[ -36  -37 -102 -103   21  -64   35   88   15   27   13] : Reki
[-23 -40 -94   3  -3 -80  43  95 -13  38  26] : sibim
[ 20 -33 -35  -6 -63 -89 -32  75 -81  51  48] : Fedek
[ -7 -40 -77   1 -28 -89  48  93 -43  46  37] : dipok
[-15 -41 -28   2 -15 -86   1  95 -29  42  32] : ropot
[  1 -38 -65  -2 -40 -91  50  90 -56  49  42] : Sovop
[ 11 -36 -51  -4 -52 -91  49  83 -69  51  46] : gutem
gone Fedek: [ 48  75  -6 -63 -35 -32  51 -81 -89  20]	[-33]
gone Sovop: [-56  42 -91 -40  -2   1  49 -38  50  90]	[-65]
gone ropot: [ 42 -41 -28 -15  32 -86   1 -29  95 -15]	[2]
gone ropot: [-15  95 -15 -41   2  42  32 -86   1 -28]	[-29]
gone Reki: [  21   15  -37   35  -36   88   27  -64   13 -103]	[-102]

[ -15   -8   30   59  -16   68  -28 -101  -73  -17] -> zelus
[ -25 -104  -72  -17  -12  -71  -35   -8  -15  -14] -> Reki
[ -25 -104  -72  -17  -12   -8   26   61   88   70] -> Sovop
gone zelus: [ -73   59   68 -101  -17  -15  -16   30  -28]	[-8]
gone Reki: [-104  -71  -72  -35  -17  -14  -15  -12  -25]	[-8]
gone Reki: [ -12  -25  -72  -17  -35   -8  -14 -104  -71]	[-15]
gone Reki: [ -14  -17  -12  -15  -25   -8 -104  -35  -71]	[-72]
gone zelus: [ -73   -8  -28 -101   30  -16  -15   59   68]	[-17]

[-13  31 -21 -17   5 -11  29  13  -4 -26  38 -34 -13  -1  -7   8  23  12
 -56  11  -7 -41  -6 -51 -42]  fak
[-26 -41  -9 -23 -26 -82  35  16 -43  13  38 -46   9  12 -19  45  54 -17
 -72  -4 -18 -43  22   0 -44]  dipok
[ 30  11  33  13   5 -18  41  24  -5  -6 -53  18  -1 -23 -18   0 -35  12
  -7 -47   8  10 -58  28  45]  tusa
[ 24  -7  -8 -18 -51 -31  30  -4 -23 -13  -2   3 -14  -4 -14  -6 -28 -17
  -4 -12   2  10 -20  52  45]  gutem
gone tusa: [ 30 -18  33  11  12  24  41 -47 -58  18  -1  45   0 -53   5 -18   8 -35
 -23  10  -7  13  -5  28]	[-6]
gone tusa: [ 10 -18  13  12   0  41 -58  -5  -1   8  24  30 -18  -7  11  18 -53  33
 -23   5 -47  -6  28  45]	[-35]
gone gutem: [-28 -17   2  45  -4 -18  -4  -8  30 -20  -7   3 -31 -12  -4 -23  -6  24
  10 -14  -2  52 -14 -51]	[-13]
gone gutem: [-12  -4  -8  -4  45 -13  -4  30 -14 -23 -17 -18 -51  10   2  -2 -20  24
  52  -6 -28 -14   3 -31]	[-7]
gone dipok: [-18  -4 -72 -46  54   0 -26 -43 -43  38  16  45  -9   9 -17  35 -23 -44
  22 -41 -82  13 -26 -19]	[12]
gone gutem: [ -4  30 -23  45   3  -6  -4  52  -8   2  24 -18 -20 -13 -17 -14 -12 -28
 -51  -4 -14  -2 -31  10]	[-7]

[ 22 -99 -53   9 -54] -> ropot
[-37  28 -44 -36  27] -> fak
[-35  35  21  34 -11] -> sasu
gone fak: [-44 -37 -36  28]	[27]
gone ropot: [-54 -99   9  22]	[-53]
gone sasu: [ 34  21  35 -35]	[-11]
gone ropot: [  9 -53 -99  22]	[-54]
gone sasu: [-11  34 -35  21]	[35]
gone sasu: [-35 -11  21  35]	[34]
gone fak: [-37 -44  28  27]	[-36]

[-23  57  -4  34 -16  42  25 -54  18   0  18 -44  38 -15  26 -12 -13 -28
  41  27  -7 -17  31 -48 -30 -24  32  34 -35 -33  39 -10  20 -50  -5   8
  -8  -9  11  34  36 -46  36 -81 -52 -27  54  20 -20] = ropot
[-23  57  -4  34 -16  42  25 -54  18   0  18 -44  38 -15  26 -12 -13 -24
  41  27  -7 -17  31 -48 -30 -24  44  22 -31 -34  35  28  33 -27  12  22
 -63 -18  50  43 -12 -57  47 -70 -22 -55  87   7 -22] = fak
[-23  57  -4  34 -16  42  25 -54  18   0  18 -44  38 -15  26 -12 -13 -28
  41  27  -7 -17  31 -48 -30 -24  32  34 -35 -33  39 -10  20 -50  17   8
  -8  -9  11  34  36 -49  36 -81 -52 -27  54  20 -20] = sibim
gone fak: [ 22  26 -27 -30 -22  38  -4  28  12  35 -13  -7  22  27 -34 -16 -24   7
  33  47  44 -12  18 -12  50 -63   0  42 -44  87  41 -54  18 -57 -55  31
 -18 -24 -15  43 -22 -48  25 -31 -17 -70  34  57]	[-23]
gone sibim: [-49 -24  18  54  36 -20  34 -81 -52  26  36  41 -35 -44  -8  20   8  20
 -10 -17  38  34  -9  42  32  34 -27 -15 -30  31  11 -48 -33  39   0 -54
  18  57 -23  -7  17 -16  -4 -28 -13  27  25 -12]	[-50]
gone fak: [ 43 -63 -12 -15  42  33  44 -13  50  22 -30  87 -57 -23  18 -18 -27 -54
   0  28 -24  -7 -22  31  22  38 -55 -70  12  26 -16  57 -31  35 -17 -12
 -24  18  47  41  27  25   7 -34 -44 -48  -4 -22]	[34]

[ 37 -76 -67 -11 -15 -69 -49  18 -22 -60 -34 -15]  dipok
[ 37 -60 -67 -22 -15 -69 -49  18 -22 -60 -34 -15]  tusa
[ 37 -76 -67 -68 -15 -69 -49  18 -22 -60 -34 -15]  Sovop
[-56 -36   2 -11  14 -32 -44  54 -31 -16   1 -61]  fak
[ 14 -70 -81  -5 -54 -64 -64 -38 -34 -83 -64  24]  zelus
[  8 -64 -36 -50   2 -47 -51  53   5 -35 -12 -52]  Fedek
[ -1 -60 -29 -23   4 -43 -51  56  10 -31 -10  -7]  gutem
gone Sovop: [-69 -76 -49 -68 -22  18  37 -15 -15 -34 -60]	[-67]
gone zelus: [-83 -64  24 -38 -64 -70 -34  14  -5 -81 -64]	[-54]
gone Fedek: [  8 -52   2 -50 -47 -36  53   5 -64 -12 -35]	[-51]
gone fak: [  1 -11  14  54 -31 -56 -44 -36 -61 -16   2]	[-32]

[-28  -4 -19 -41 -11 -12  -3 -27  21 -15 -26  10 -43 -38  35]  sibim
[-19 -18  -9   7  28  30  -5  44   1   7 -13  34  19 -77   0]  gutem
[ 12 -39  40  -4   0 -25  -6  28  -4  19 -38 -12 -92 -63  19]  fak
gone gutem: [-19   0  19 -13  30  -5   7  -9 -77  44  34   7  28   1]	[-18]
gone gutem: [  7  34 -18 -13  30  19   0  -9  28   1  -5   7  44 -77]	[-19]
gone fak: [ -6  40 -92  -4 -25  19  19 -12   0 -63  28  12  -4 -38]	[-39]

[ -3  -2 -25 103  90 -19] = gutem
[-31  11 -37 -21   4  37] = dipok
[-31  11 -37  19  41 -28] = zelus
gone gutem: [-19  90 103  -2 -25]	[-3]
gone dipok: [ 11  37 -37 -31   4]	[-21]

